In the rows, 128 means zero.
Each path below is one point turned by a fixed rotation once a step. After each direction that follows a path, write how fast that rotation turns it, in degrees a step (0 if it stays still).
Each turn is a multiple of 5 degrees from 10 to 175, or 0.
Each row of a path follows its step; steps can be skipped.
path 1
step 2: [130 129 130 125 123 128 112 136 124 124 129 114 129 123 130 131 127 132
 127 128 129 129 134 128 127 125 128 134 129 127 128 126 130 119 120 135
 119 124 126 125 129 131 129 131 134 136 117 125 145]
step 4: [127 124 131 132 124 127 119 130 135 133 135 122 126 120 117 126 128 126
 129 128 133 136 132 126 144 129 130 116 133 133 141 128 125 126 125 126
 127 141 126 126 132 129 129 118 130 129 128 129 126]
step 9: [130 131 126 130 121 135 128 133 134 138 131 146 127 128 126 125 129 127
 126 135 125 130 124 129 135 127 130 131 131 125 126 132 112 121 125 124
 126 128 116 127 131 127 135 126 123 130 119 133 134]
step 11: [131 126 127 123 125 117 131 127 127 133 128 134 123 129 112 134 120 126
 128 139 134 123 127 130 121 124 132 124 133 119 128 133 121 134 126 131
 124 120 124 137 136 124 126 129 133 130 139 129 125]
step 13: [137 126 126 132 117 123 125 135 118 129 133 134 129 125 130 127 117 134
 128 125 121 115 129 131 124 129 125 125 119 123 124 134 130 127 129 120
 119 127 121 130 126 134 123 126 132 129 117 135 133]
step 14: [132 124 120 130 127 132 133 135 130 125 134 135 121 118 130 133 131 124
 131 121 133 121 126 131 130 138 134 118 131 129 118 125 133 131 121 124
 126 116 122 129 120 125 127 121 126 128 121 135 124]
step 16: [130 130 139 130 135 127 122 140 123 125 126 129 127 128 125 147 128 115
 125 125 134 128 130 126 121 130 129 132 122 128 126 130 121 133 129 131
 130 127 120 120 127 119 127 135 134 134 124 127 129]
step 17: [134 136 138 126 140 124 128 134 124 127 130 124 128 128 122 125 125 136
 125 122 133 128 137 126 131 129 128 130 124 130 133 138 128 118 120 127
 129 119 126 124 121 128 122 128 142 130 116 127 134]
step 21: [130 126 125 120 131 117 128 131 133 120 126 123 137 126 132 132 139 129
 126 132 125 125 134 123 133 126 124 123 138 124 130 133 123 134 123 121
 127 134 130 117 122 124 123 124 136 141 127 124 131]
step 22: [142 127 128 129 127 122 135 131 136 126 123 125 126 127 119 125 133 123
 131 127 129 132 137 128 128 122 134 121 135 129 139 123 112 125 126 129
 132 129 134 126 126 137 129 126 134 131 135 138 128]
[126 127 132 132 130 127 125 128 128 128 130 129 129 131 128 128 127 127
 127 130 128 129 128 128 129 130 127 128 125 127 127 129 126 129 131 127
 128 131 129 128 127 126 128 129 126 129 126 129 130]
95
[126 126 130 128 125 127 128 129 131 125 128 128 129 128 129 126 128 131
 130 126 127 127 129 127 128 126 128 127 131 127 131 130 125 129 127 130
 130 128 128 129 130 127 130 131 125 126 127 127 128]
20
[125 128 128 128 125 130 127 129 130 130 128 132 127 129 130 127 128 127
 129 125 128 129 126 128 131 128 131 127 127 126 127 128 130 128 126 126
 126 131 128 128 127 127 127 127 129 128 129 126 126]
70
[127 126 129 127 126 127 129 129 126 130 127 129 128 127 126 128 130 128
 129 129 126 127 125 129 131 128 125 132 127 126 128 129 127 130 128 129
 127 126 127 129 127 128 128 126 128 124 128 131 127]
20
[127 128 127 126 129 126 127 130 129 128 130 125 128 128 129 126 128 126
 129 126 129 127 130 129 131 131 127 130 128 128 128 127 127 129 128 130
 129 130 129 125 127 128 126 131 131 125 129 128 131]
20
path 2
step 0: [132 129 127 122 130 126 126 130 126 126 132 135 135 137 130 120 121 122
 118 119 116 125 121 118 137 122 124 132 126 129 126 122 125 126 130 137
 129 125 128 120 122 120 130 123 128 129 128 135 122]
step 1: [131 128 120 127 122 127 128 125 129 125 125 126 131 137 139 120 123 127
 128 131 137 133 122 121 126 129 129 125 123 129 114 120 131 127 126 125
 137 127 127 128 118 128 120 117 119 128 122 126 123]
step 2: [132 134 124 116 132 131 131 127 135 140 129 133 127 131 124 137 122 129
 133 131 136 135 127 124 138 129 126 128 127 139 127 123 131 121 123 132
 132 121 121 133 121 125 121 129 124 119 135 130 128]
step 3: [128 125 134 133 123 129 131 121 125 132 127 128 126 131 135 130 122 123
 134 119 126 120 124 127 128 124 133 135 125 132 129 130 135 125 129 142
 124 115 132 128 120 120 120 122 131 120 134 126 134]
step 6: [127 124 128 118 124 129 128 117 140 132 127 132 134 121 134 138 121 127
 123 122 129 133 124 129 125 121 127 130 127 129 137 121 124 132 124 135
 123 124 120 126 116 131 122 127 124 135 131 126 130]
step 11: [134 136 126 124 139 134 131 127 124 131 131 128 133 130 126 127 128 126
 134 124 132 127 124 124 142 117 122 128 124 136 128 133 128 120 126 134
 122 116 124 130 123 116 120 126 133 126 130 125 131]
step 13: [133 138 129 123 121 131 124 121 136 129 126 121 133 134 127 125 129 128
 124 134 141 134 122 122 129 136 133 127 128 127 123 127 123 124 124 137
 131 124 127 120 121 131 119 125 122 128 129 126 116]
step 14: [119 123 123 122 123 130 129 131 126 138 131 135 124 127 124 130 122 133
 131 122 135 132 122 131 129 126 129 132 124 133 129 123 123 126 127 140
 125 123 123 128 118 123 121 130 115 125 142 125 128]
step 20: [132 140 128 124 129 135 128 125 131 135 126 125 130 130 129 125 120 129
 132 124 130 135 126 119 132 115 125 138 129 131 126 129 127 117 131 127
 135 117 124 128 135 125 125 115 128 131 136 126 129]
step 23: [128 126 115 132 127 126 134 133 120 130 133 133 131 129 123 126 125 124
 132 121 128 133 117 123 136 118 121 131 118 133 131 124 123 128 126 132
 130 117 122 125 120 124 118 131 122 128 126 129 128]
[128 128 130 127 127 127 125 126 129 129 128 130 130 129 129 125 128 126
 127 131 127 126 127 128 126 130 131 127 126 130 129 127 130 131 130 129
 128 129 128 126 128 129 127 127 130 129 126 127 129]
120
[124 127 132 124 130 128 130 129 129 127 127 129 128 128 129 127 127 129
 129 126 129 130 128 129 127 128 129 131 129 128 125 128 128 129 131 127
 129 128 126 130 128 128 129 128 128 130 129 128 128]
175
